In the rows, 128 means zero.
Each path below is one point turned by a fixed rotation once a step. After each direction that follows a path, write how fast that rotation turns it, in degrees per step (0 if it stays still).
Each turn is a multiple of 5 degrees from 10 to 175, or 0.
Each row of a path follows its step; steps can be skipped.
path 1
step 0: [117 137 120 129 120 136 127 123 124 123 129 125 131 123 131 129 132 130
 127 118 112 122 141 118 123 116 126 140 127 125 125 135 132 128 148 127
 131 128 133 124 132 120 141 132 133 130 117 127 124 123 134 131 129]
step 1: [128 129 120 133 125 137 124 117 122 119 120 120 134 137 129 126 124 121
 132 133 122 119 128 128 120 121 127 135 127 131 130 134 134 118 139 133
 131 134 127 130 135 121 144 146 132 129 120 122 130 115 128 137 127]
step 2: [130 135 139 137 134 120 138 112 121 122 126 121 134 132 129 125 122 126
 134 133 128 118 130 138 124 121 136 140 128 132 137 136 132 118 136 119
 130 131 127 134 130 128 139 135 135 135 134 125 132 117 132 138 133]
step 3: [127 134 129 123 127 127 132 122 125 125 132 126 134 122 139 129 126 127
 132 118 123 119 133 139 128 127 141 145 131 136 132 137 124 131 142 120
 133 129 131 134 129 133 145 124 134 136 129 133 125 129 139 130 142]
step 4: [129 125 118 124 127 143 126 127 135 121 127 129 136 127 148 131 128 123
 139 132 127 116 126 127 120 134 134 138 135 139 132 136 124 125 138 130
 133 127 128 132 129 129 147 134 134 134 122 128 121 134 132 128 125]
step 5: [130 126 136 129 140 135 136 119 130 121 130 133 132 129 137 128 118 129
 139 139 130 121 131 120 114 135 129 134 130 131 139 138 129 121 140 126
 129 119 121 139 131 124 135 130 136 134 129 120 122 129 125 130 115]
step 6: [125 130 142 123 130 129 135 117 117 124 133 126 123 128 133 119 116 134
 125 129 125 126 135 124 121 129 128 142 122 130 131 139 125 132 145 130
 138 116 129 141 135 120 133 117 133 134 124 127 125 133 132 127 126]
step 7: [117 127 127 131 118 131 120 127 124 121 123 121 127 129 140 125 132 132
 131 140 125 119 133 123 124 122 125 144 123 129 130 134 123 130 141 138
 141 120 136 133 137 117 135 127 134 132 118 136 130 136 137 128 131]
step 8: [121 127 130 134 132 128 122 124 121 119 118 129 141 127 131 140 134 132
 140 141 125 121 135 120 121 128 126 137 130 116 135 132 136 121 134 135
 133 126 127 137 138 113 137 138 136 132 127 131 130 126 130 134 130]
step 9: [128 132 135 121 137 126 138 114 110 120 122 130 133 123 129 123 126 125
 130 121 124 124 130 128 125 127 134 138 136 112 133 131 139 124 135 132
 137 130 128 142 128 116 138 134 135 130 128 129 130 124 129 131 134]
Directions:
[129 128 126 128 125 127 130 129 130 128 129 129 131 131 128 129 127 127
 130 127 127 129 124 134 126 129 129 128 132 126 129 132 127 127 129 126
 127 127 128 129 126 131 129 128 128 125 128 127 130 127 127 127 130]
45
[128 126 132 127 130 127 128 125 125 127 128 129 129 128 127 124 131 128
 126 127 123 127 128 129 131 130 126 129 129 127 128 127 128 128 130 126
 125 125 129 126 128 130 130 126 128 127 129 128 127 128 128 124 129]
110
path 2
step 0: [122 130 141 130 133 130 127 134 139 126 133 132 124 134 141 114 124 115
 135 117 131 119 139 130 118 131 128 126 124 128 133 129 130 128 123 122
 124 130 139 120 126 132 123 131 134 136 126 129 127 122 123 138 137]
step 1: [125 129 121 128 132 127 122 126 124 141 125 128 119 136 125 133 135 118
 127 119 130 128 139 125 126 137 122 131 127 120 133 116 128 132 139 132
 135 131 136 127 127 130 116 135 130 140 143 130 132 124 131 133 137]
step 2: [121 129 121 131 123 121 121 119 131 128 123 130 124 139 137 137 131 135
 135 127 122 137 134 136 128 131 131 119 132 122 135 118 124 136 126 118
 128 132 135 135 121 127 130 128 134 140 132 138 123 142 119 126 123]
step 3: [126 132 127 135 124 119 128 121 127 123 129 130 117 128 133 121 110 120
 140 125 126 130 135 143 117 132 129 133 131 136 137 116 130 130 123 134
 115 130 133 122 118 128 130 124 129 126 125 135 126 128 132 131 129]
step 4: [127 128 131 128 132 126 117 123 118 134 123 132 118 132 124 126 125 117
 133 134 122 126 134 130 133 138 137 142 114 138 133 121 119 126 126 131
 136 140 127 124 129 128 132 139 128 127 139 131 121 125 133 129 131]
step 5: [118 122 138 122 132 124 122 123 131 134 129 138 133 136 140 119 133 128
 133 129 127 134 132 133 124 119 129 132 125 124 122 130 120 134 121 128
 127 134 136 130 136 123 134 137 135 135 135 133 116 142 126 131 140]
step 6: [123 129 137 121 133 122 127 128 134 129 139 125 127 133 130 129 122 117
 125 108 141 131 129 133 116 131 134 134 137 123 135 122 129 132 122 130
 130 129 131 121 122 116 125 130 137 133 132 135 132 131 137 134 135]
step 7: [126 128 127 121 124 129 122 127 116 131 124 129 128 130 122 135 127 131
 128 119 126 137 134 130 122 143 127 125 116 129 128 116 128 127 125 111
 133 139 133 131 120 119 121 129 130 132 142 132 132 128 139 131 126]
step 8: [117 123 133 142 126 128 126 124 125 133 134 131 134 125 139 121 126 136
 135 130 116 132 133 140 116 126 127 126 126 128 126 119 123 135 121 125
 134 141 135 122 119 136 127 121 126 131 135 130 128 142 128 123 123]
step 9: [129 122 137 136 131 127 136 129 137 124 138 122 125 131 137 126 117 109
 137 131 131 127 140 129 120 129 136 136 123 138 130 114 127 128 122 126
 134 132 125 127 125 135 118 129 133 130 129 133 128 124 127 124 134]
Directions:
[126 126 132 128 130 127 130 129 127 127 128 129 124 128 129 128 130 127
 129 130 128 127 126 127 128 128 131 126 126 130 124 128 127 127 127 130
 125 129 125 126 130 131 130 131 129 128 126 126 128 127 127 127 132]
70
[131 130 127 128 130 131 128 125 125 127 129 127 127 132 127 130 128 129
 129 129 130 129 128 127 131 128 127 129 125 128 127 126 126 129 129 127
 129 127 129 130 129 129 131 130 128 128 133 127 132 126 130 128 127]
125
path 3
step 0: [117 127 131 137 134 126 121 124 140 124 129 119 129 131 132 128 121 130
 128 131 129 124 146 128 135 131 122 121 135 120 124 122 124 130 124 131
 117 127 124 127 125 124 124 133 128 127 129 134 136 140 136 136 135]
step 1: [130 124 130 135 129 135 133 125 135 122 128 135 133 120 131 127 135 123
 132 119 138 130 135 137 132 125 134 132 124 125 129 125 129 121 129 132
 136 119 127 136 126 128 128 124 118 112 123 129 128 136 140 136 136]
step 2: [125 123 126 125 130 128 132 124 122 117 134 125 121 120 124 127 117 124
 122 126 136 120 128 125 127 117 121 135 130 119 131 135 126 137 116 128
 120 121 125 124 121 125 125 125 130 122 129 132 129 140 137 123 139]
step 3: [134 124 125 136 132 133 120 114 132 127 131 125 117 126 134 127 130 130
 134 125 130 117 137 135 127 135 135 119 121 121 122 123 120 135 127 134
 128 129 124 127 125 122 123 116 128 123 129 125 138 127 135 129 138]
step 4: [124 127 132 136 125 132 122 127 135 115 127 128 124 123 135 119 124 129
 124 127 131 135 134 131 129 119 142 134 125 133 122 136 131 126 127 127
 125 124 123 128 139 127 125 129 125 130 127 135 137 143 143 126 133]
step 5: [127 124 121 133 137 134 133 112 127 120 132 127 123 125 123 129 120 124
 123 123 139 130 133 136 134 120 124 120 129 126 124 118 135 118 118 135
 129 133 130 122 127 126 132 125 126 126 136 126 128 138 129 133 137]
step 6: [117 125 134 140 137 120 126 117 129 126 127 132 125 118 125 119 133 129
 138 132 131 122 138 134 122 126 132 134 127 119 123 136 125 129 125 127
 131 122 128 122 119 120 121 133 121 128 126 123 127 130 137 127 137]
step 7: [134 123 125 135 124 131 137 125 133 120 126 130 129 127 127 134 125 129
 120 118 148 122 135 125 127 126 140 132 130 128 116 133 128 134 124 136
 127 134 125 125 131 117 132 126 132 122 124 125 134 128 139 124 132]
step 8: [126 134 128 126 131 133 121 114 116 130 121 130 114 126 129 122 128 127
 122 123 128 125 137 133 123 121 130 127 127 130 120 131 131 123 117 129
 133 119 129 113 131 133 133 121 129 124 123 126 137 136 132 124 135]
step 9: [124 125 129 140 130 137 122 113 131 119 129 125 126 124 127 129 126 120
 130 133 125 125 139 126 134 135 133 131 128 127 118 132 123 122 120 128
 115 136 133 127 131 123 131 141 132 134 125 122 132 129 135 133 135]
Directions:
[127 129 130 132 127 129 126 130 133 128 123 128 128 127 127 129 129 131
 130 131 126 126 130 127 132 128 129 127 125 128 128 129 126 128 130 129
 127 129 127 129 125 126 126 129 129 127 128 126 129 126 128 127 127]
120
[128 128 134 128 128 130 127 128 127 127 130 129 129 128 130 127 128 130
 131 128 125 128 129 127 127 129 128 125 130 124 128 124 130 127 126 128
 131 128 126 125 127 130 130 127 127 127 128 128 128 125 130 126 128]
140
[126 131 124 127 126 131 130 128 130 128 130 124 131 131 125 127 128 126
 128 128 130 129 129 127 127 129 128 127 125 127 126 124 126 129 126 129
 129 128 127 126 127 129 127 126 127 130 129 127 128 127 130 128 126]
155
path 4
step 0: [121 128 135 132 125 130 133 132 124 122 124 132 115 127 134 123 129 128
 133 123 113 127 142 122 132 123 116 131 133 122 134 140 133 127 132 135
 134 124 122 117 127 123 135 121 130 136 122 120 132 112 122 138 128]
step 1: [139 129 128 118 129 124 126 130 135 128 124 135 134 127 140 123 119 130
 134 132 121 119 135 117 124 115 123 133 117 124 132 137 130 124 124 134
 127 125 123 125 135 132 122 126 126 139 132 143 128 128 125 144 124]
step 2: [130 137 128 139 119 126 122 129 120 138 122 127 123 120 131 126 127 130
 132 123 125 119 144 129 121 119 123 127 123 125 131 125 135 130 128 141
 128 131 128 120 121 114 116 114 121 129 131 122 122 128 127 137 131]
step 3: [133 124 121 123 127 120 131 144 130 129 119 129 135 117 131 125 130 131
 123 136 117 125 136 126 121 128 120 143 121 118 131 139 122 136 126 134
 138 134 130 112 120 125 130 124 127 131 129 130 134 124 130 128 121]
step 4: [128 123 130 143 130 130 120 136 133 128 122 135 137 120 124 136 118 127
 136 127 130 127 134 120 125 121 120 121 124 127 134 135 138 125 140 128
 138 128 115 117 124 126 131 121 115 136 135 134 131 130 134 134 130]
step 5: [127 126 136 127 129 120 131 143 116 122 121 125 121 126 127 123 132 131
 138 125 119 136 142 125 140 119 116 129 121 123 129 137 133 133 123 139
 132 128 114 126 128 125 132 125 130 134 126 122 123 125 130 136 122]
step 6: [132 134 122 123 127 129 131 124 135 128 128 135 130 132 138 126 127 135
 129 128 117 120 138 116 125 122 115 132 124 115 130 141 129 115 136 128
 134 124 121 122 132 127 126 119 120 140 118 132 126 122 124 138 129]
step 7: [138 128 137 131 128 122 117 128 119 133 117 128 129 113 138 125 123 131
 126 122 126 115 139 124 124 116 129 128 120 132 132 133 131 130 122 142
 124 132 119 131 127 123 120 117 125 132 133 135 126 122 126 136 125]
step 8: [134 127 120 130 128 130 132 136 123 134 128 131 127 126 132 127 134 129
 133 131 122 122 138 130 126 130 114 138 124 121 133 140 130 137 131 139
 138 129 137 108 120 120 115 126 120 133 135 121 127 123 127 132 126]
step 9: [124 131 127 132 125 123 126 144 136 129 121 128 139 116 123 136 123 134
 128 130 119 116 130 112 127 124 125 133 117 124 127 132 130 133 133 129
 132 128 117 122 123 126 135 122 121 131 136 137 135 128 139 137 123]
Directions:
[127 130 128 134 128 126 126 127 130 131 129 126 128 125 126 124 126 129
 127 128 129 125 128 126 130 123 129 127 129 130 126 128 128 127 130 127
 128 128 127 131 129 127 130 129 126 125 128 127 128 127 129 129 128]
145
path 5
step 0: [126 127 126 124 120 124 118 133 122 123 125 133 139 122 119 114 120 131
 132 117 125 134 123 124 130 130 126 137 129 126 122 116 135 137 120 114
 124 142 126 132 124 140 125 122 136 129 121 129 135 134 119 136 127]
step 1: [122 120 129 124 125 135 141 130 126 127 129 131 131 129 120 120 121 125
 119 124 127 134 123 126 146 134 122 126 148 141 130 123 135 135 130 129
 127 136 122 129 126 131 129 134 136 129 111 134 128 130 127 128 119]
step 2: [119 130 123 128 127 125 139 125 129 110 136 131 138 135 121 116 126 132
 131 132 131 130 110 131 136 123 129 122 131 126 132 123 132 131 119 140
 123 130 116 127 109 123 130 127 125 125 128 129 126 124 126 124 123]
step 3: [125 136 117 127 119 130 131 124 127 118 133 118 134 123 119 123 117 133
 122 116 125 129 112 111 131 120 124 131 122 130 137 134 136 129 126 128
 125 131 129 125 129 119 135 120 131 132 133 133 134 123 123 142 126]
step 4: [126 137 126 133 119 133 135 126 131 131 128 124 126 126 119 125 133 144
 121 129 115 135 130 121 135 116 125 112 123 126 134 130 146 133 137 129
 138 135 121 125 131 124 131 136 128 131 116 129 127 128 125 128 127]
step 5: [115 128 119 126 119 129 138 123 125 127 137 121 129 124 116 132 137 128
 130 129 135 128 130 126 133 117 133 119 124 107 128 122 133 129 117 136
 123 127 123 132 142 125 122 132 121 131 122 126 125 125 118 122 127]
step 6: [133 121 118 113 128 134 128 120 126 119 127 120 132 125 121 132 133 124
 129 121 141 127 132 120 128 115 123 128 116 123 131 128 141 138 126 121
 126 126 125 121 134 124 124 135 134 126 132 112 136 137 128 133 122]
step 7: [131 119 110 122 128 121 124 142 129 122 123 135 116 126 119 123 134 137
 128 129 128 141 132 118 125 130 127 119 124 129 122 123 133 134 131 130
 127 133 119 123 138 134 120 139 135 131 128 129 131 138 126 133 121]
step 8: [130 116 117 132 124 125 130 122 121 125 126 140 129 126 113 127 127 133
 123 131 129 139 130 130 132 134 134 134 139 118 126 126 137 145 122 131
 115 120 126 136 128 139 122 125 127 134 124 123 128 139 120 128 131]
step 9: [130 120 124 117 124 126 140 128 113 115 127 130 136 130 119 127 118 124
 133 126 133 137 129 130 125 123 124 131 129 142 123 119 138 133 131 120
 120 135 124 129 124 136 128 113 123 122 119 125 130 131 126 129 120]
Directions:
[126 128 125 128 129 133 129 130 127 130 127 129 125 129 125 127 128 128
 129 129 126 126 131 127 128 129 125 128 127 131 128 129 128 127 126 127
 130 128 125 129 127 128 132 131 125 126 128 130 126 131 130 129 128]
125
[126 126 128 127 128 132 130 124 128 127 127 129 126 128 127 130 128 126
 123 126 127 127 128 126 130 130 129 130 132 127 128 131 127 129 126 127
 129 125 132 128 130 126 128 128 130 130 129 129 128 129 129 130 129]
155
[129 130 126 125 128 129 128 127 128 125 129 129 130 126 125 128 128 128
 128 127 130 125 128 127 126 124 127 131 125 129 127 128 125 125 127 125
 127 127 132 126 125 129 129 125 127 128 126 127 129 129 129 129 130]
115
path 6
step 0: [147 128 137 139 140 126 129 128 128 129 131 126 125 119 120 119 123 124
 133 121 124 135 127 120 124 130 129 119 129 132 138 130 121 122 127 125
 125 121 125 125 129 130 124 140 126 129 127 123 118 122 130 131 131]
step 1: [132 137 132 123 122 123 114 120 122 134 124 130 125 129 126 125 118 135
 132 126 125 122 131 129 132 122 131 121 139 142 123 128 139 137 126 131
 120 130 120 130 131 139 131 127 128 127 130 133 124 121 127 126 137]
step 2: [134 134 121 140 127 138 127 121 143 138 131 133 136 122 118 124 137 127
 120 130 126 133 125 126 123 121 122 122 134 129 130 129 127 128 129 126
 131 122 126 118 132 138 126 132 126 131 124 139 132 130 121 129 134]
step 3: [138 128 136 128 128 125 128 125 121 139 122 133 126 116 128 123 126 117
 122 127 127 129 125 131 134 127 132 119 132 127 136 128 129 130 124 133
 125 128 119 121 128 126 142 137 135 131 126 122 135 118 143 133 131]
step 4: [126 131 131 133 118 130 120 126 136 139 126 125 133 126 121 130 116 144
 128 123 124 124 126 127 135 121 129 136 129 125 126 136 127 123 126 127
 125 124 126 128 117 140 127 133 127 133 132 133 126 115 130 126 138]
step 5: [144 128 117 134 119 130 123 132 130 131 118 132 129 126 132 134 137 116
 121 112 128 135 129 130 128 119 121 126 128 132 128 127 134 135 125 126
 126 124 134 117 126 138 126 126 131 126 130 127 137 124 128 128 130]
step 6: [136 128 133 129 126 120 128 130 129 146 136 135 121 124 126 132 124 128
 132 127 127 124 128 124 123 139 120 128 129 124 137 131 132 121 124 131
 129 131 125 123 126 137 127 141 137 133 131 132 128 120 137 131 114]
step 7: [138 124 122 128 123 123 127 128 133 132 119 130 130 115 120 127 120 129
 140 119 127 127 132 128 131 122 135 130 130 134 118 127 125 135 125 131
 134 123 129 135 124 138 121 132 125 141 138 119 123 123 126 133 133]
step 8: [134 122 125 135 121 129 120 121 130 136 128 131 130 123 130 135 124 121
 134 127 127 131 132 129 128 125 116 135 136 131 119 125 148 121 131 130
 127 127 122 113 131 136 130 131 131 122 120 130 126 134 121 125 127]
step 9: [127 129 131 133 127 117 137 126 130 129 136 137 132 116 128 131 128 121
 130 133 119 132 126 135 128 130 126 121 136 129 135 133 124 128 128 124
 128 121 131 122 136 139 115 143 129 132 128 122 130 122 136 139 130]
Directions:
[128 128 127 128 129 126 127 128 128 131 127 130 130 128 127 131 133 132
 128 130 126 125 128 127 129 125 128 130 128 129 128 128 127 129 125 124
 128 129 127 131 128 129 129 126 126 130 129 126 126 128 126 131 129]
130
path 7
step 0: [126 128 124 132 133 139 132 129 131 121 117 121 129 128 126 138 140 133
 121 129 133 122 134 127 125 128 128 127 128 134 131 139 134 139 115 118
 135 123 133 132 120 115 111 121 131 137 135 136 139 125 137 126 129]
step 1: [126 145 122 120 116 133 124 124 128 143 132 125 120 124 130 129 127 118
 133 131 133 124 122 122 125 128 129 129 133 128 138 132 119 131 124 115
 136 142 117 131 137 120 138 119 131 119 122 126 118 126 130 125 128]
step 2: [127 132 118 126 128 120 129 129 125 126 120 129 135 127 129 144 143 127
 124 120 120 137 140 135 123 131 133 138 117 129 128 120 127 139 131 137
 132 134 144 132 130 137 131 123 124 125 128 127 119 121 132 140 121]
step 3: [134 125 131 125 125 125 120 113 126 110 122 127 120 131 125 128 120 129
 134 130 134 135 122 134 139 132 127 139 130 124 132 138 130 128 124 126
 146 131 132 126 121 130 128 132 144 124 123 126 128 122 136 114 134]
step 4: [120 131 124 120 132 122 138 131 120 128 129 128 116 124 147 122 125 130
 132 133 132 129 132 140 118 133 131 116 124 117 119 127 125 123 134 124
 124 137 141 117 129 122 134 127 122 126 130 120 116 136 130 124 131]
step 5: [133 117 115 134 121 120 134 133 131 132 126 132 124 129 123 144 126 135
 133 130 134 123 138 125 132 140 128 133 128 119 128 122 143 129 132 120
 133 111 129 124 113 133 127 125 126 128 128 125 137 123 124 135 135]
step 6: [129 130 132 129 137 117 128 114 129 128 129 114 113 131 132 124 120 115
 133 139 121 115 127 117 117 123 120 134 120 130 128 126 127 121 121 122
 125 133 126 129 130 125 124 125 133 136 138 123 131 117 124 122 130]
step 7: [131 127 123 115 137 135 133 142 132 129 134 141 122 124 125 139 131 129
 136 126 126 129 134 126 117 118 126 123 124 128 128 131 140 117 125 124
 132 131 137 137 144 131 137 131 128 129 123 132 131 133 125 144 131]
step 8: [137 123 128 125 112 125 125 122 128 122 131 131 133 142 123 130 136 135
 124 133 133 119 128 141 129 133 112 131 121 137 139 135 126 130 115 123
 132 125 124 138 123 133 124 130 131 130 143 120 123 131 124 132 120]
step 9: [126 148 142 119 126 143 124 118 131 124 129 122 124 130 124 121 117 129
 127 127 125 131 131 129 129 131 134 125 128 126 128 128 140 129 121 128
 126 145 132 123 127 125 127 120 116 135 126 118 122 128 134 140 138]
Directions:
[130 128 126 128 129 126 131 129 131 128 132 126 130 127 126 126 126 129
 127 130 125 127 128 128 123 130 126 128 127 129 127 129 131 126 126 128
 128 125 128 127 129 128 129 131 128 128 129 128 129 128 125 126 132]
40
